In the rows, 128 means zero.
The rows below fall into families. The same turns and mirrors carry the whole set onto itself and the rows of a family onto each other. For each named row, which other rows are in its family? Write them in the order they are listed.
These 30 rows form 6 families of 5 rows each.
Kif: [153 128 116 112 152 153 146 103 138 127 136]
busun: [156 147 124 124 153 162 178 136 147 132 134]
kel: [147 127  89 115 169 162 156 112 129 116 128]
tufif: [151 108  98 134 143 151 146 109 114 139 116]
nera: [137 153 118 131 147 160 175 140 142 142 122]
Bona: [148 125 107 138 128 151 163 113 107 115 105]
sipur: [148 146 119 132 158 160 189 139 128 126 107]
zan: [171 123  94 129 137 160 159 112 108 124 125]
Loz: [136 129 116 126 140 134 176 140 148 139 105]
naka: [164 125 107 138 125 139 176 129 115 121 104]
Fol: [139 120 101 151 160 142 165 133 118 133  98]
kolav: [151 112 105 148 127 142 174 138 125 126 109]
kedo: [135 132 112 114 165 167 172 129 148 138 124]
Vub: [145 151 107 127 173 141 177 124 135 126 102]
nudag: [150 122  94 125 132 167 151 108 121 121 134]
mef: [149 133 105 125 144 136 170 119 112 132  88]
nuz: [170 135 100 121 134 145 160 109 112 112 118]
nagu: [139 128  97 126 156 144 156 137 158 137 136]
zur: [158 124  91 130 152 174 157 123 126 139 141]
Babez: [146 123  83 127 172 164 160 113 132 130 125]
mirol: [139 110  97 153 153 137 166 129 132 134 104]
sonov: [158 129 103 127 150 127 153 102 129 109 113]
buko: [152 116 107 135 145 130 146 110 126 109 117]
Fari: [150 133 117 139 142 152 191 148 134 132 108]
sekid: [166 129 108 127 144 166 155 120 136 134 149]
pifaz: [138 137 121 147 132 144 176 136 124 131 101]
dup: [145 156 112 126 163 131 169 134 138 130 106]
lisid: [146 145 106 116 141 165 157 121 145 134 144]
dapu: [157 143 125 129 144 147 162 132 153 133 141]
denef: [145 130 106 131 153 132 156 126 162 134 133]

Same family as Fari: busun, zan, naka, sekid
Same family as nuz: sipur, kolav, zur, dapu
Same family as mef: Kif, tufif, Loz, kedo
Same family as Fol: kel, nagu, buko, dup

The rows below fall into families. The same turns and mirrors carry the whole set onto itself and the rows of a family onto each other. For each named row, which other rows are in its family? Write them in the order they are listed.
These 18 rows form 3 families of 6 rows each.
F: [118 134 120 111 135 148 115 161 120 129  98 125 134 139 140 158 133]
W: [109 136 117 106 142 131  99 137 138 142 119 111 127 128 144 107 105]
J: [123 103 120 134 144 128 109 143 108 137 144 117 128 130 145 126 141]
E: [121 129 139  83 130 140 116 150 108 113 150 136 126 128 130 120 115]
Y: [132 115 119 105 111 118 108 123 119 130 120 150 122 132 158 152 115]
R: [137 122 125 106 104 121 101 120 109 135 129 138 116 130 159 149 118]
S: [114 135 161 112 128 136 127 141 112 149 118 140 118 156 162 127 122]
P: [114 142 157 117 130 135 133 143 116 151 119 138 115 151 158 128 121]
L: [123 104 123 132 141 131 111 137 102 131 143 114 129 125 149 125 141]
B: [121 129 122 115 137 144 116 160 123 129 102 124 131 138 133 163 131]
H: [116 141 167 113 130 146 127 147 118 145 121 137 119 138 164 127 120]
V: [125 124 121 117 133 151 105 160 120 126  96 119 130 135 136 154 119]
Z: [126 101 117 134 137 129  98 146 109 132 142 115 127 135 160 129 134]
X: [124 132 146  84 134 136 104 151  96 121 149 143 128 129 139 124 122]
T: [136 122 123 106 110 114 110 119 117 128 122 149 118 135 151 150 116]
M: [123 129 138  86 132 135 113 146 108 113 151 142 127 131 126 122 122]
N: [109 141 116 108 140 130 103 139 140 141 122 121 124 131 142 104 106]
C: [100 142 119 109 140 144  94 140 137 134 116 125 126 127 147 111 105]

Same family as T: J, P, B, M, N
Same family as X: R, H, V, Z, C

The rows below fall into families. The same turns and mirrors carry the whole set onto itself and the rows of a family onto each other. For each named row, which other rows are in its family? Write them in the order they are listed.
These 20 rows form 5 families of 4 rows each.
pab: [105 147 135 137 120 137 140 130 117 146 129]
Dok: [139 121 135 117 114 136 118 118 125 106 141]
rim: [122 144 113 132 126 116 149 127 123 144 108]
Fis: [109 143 128 140 130 138 149 121 111 148 122]
Vit: [125 104 141 119 124 151 132 132 114 125 143]
degus: [139 106 134 126 140 144 122 135 126 123 149]
gise: [139 101 110 127 128 134 141 108 113 116 124]
bof: [139  97 122 130 147 143 132 129 120 127 141]
seza: [128 152 135 144 126 118 119 132 129 130 134]
neta: [127 148 121 135 134 118 134 111 122 145 106]
zad: [144 101 130 116 146 134 133 116 125 116 123]
Mezif: [126 158 131 125 121 118 137 131 129 137 117]
Tun: [135  99 129 115 127 129 122 132 134 115 132]
gab: [117 145 120 133 115 113 123 127 132 143 116]
Rovad: [147  96 120 113 133 131 139 131 116 124 124]
vedop: [128 100 135 122 135 153 142 123 107 128 136]
bom: [127 131 109 154 140 116 142 121 117 139 118]
vog: [115 147 109 135 120 135 143 108 121 142 119]
vari: [150 110 138 107 128 134 126 134 121 119 132]
Bog: [115 156 121 131 113 135 132 113 126 138 127]

Same family as Bog: degus, bof, vog
Same family as Tun: neta, zad, gab
Same family as vedop: pab, Fis, Vit
Same family as gise: Dok, seza, bom

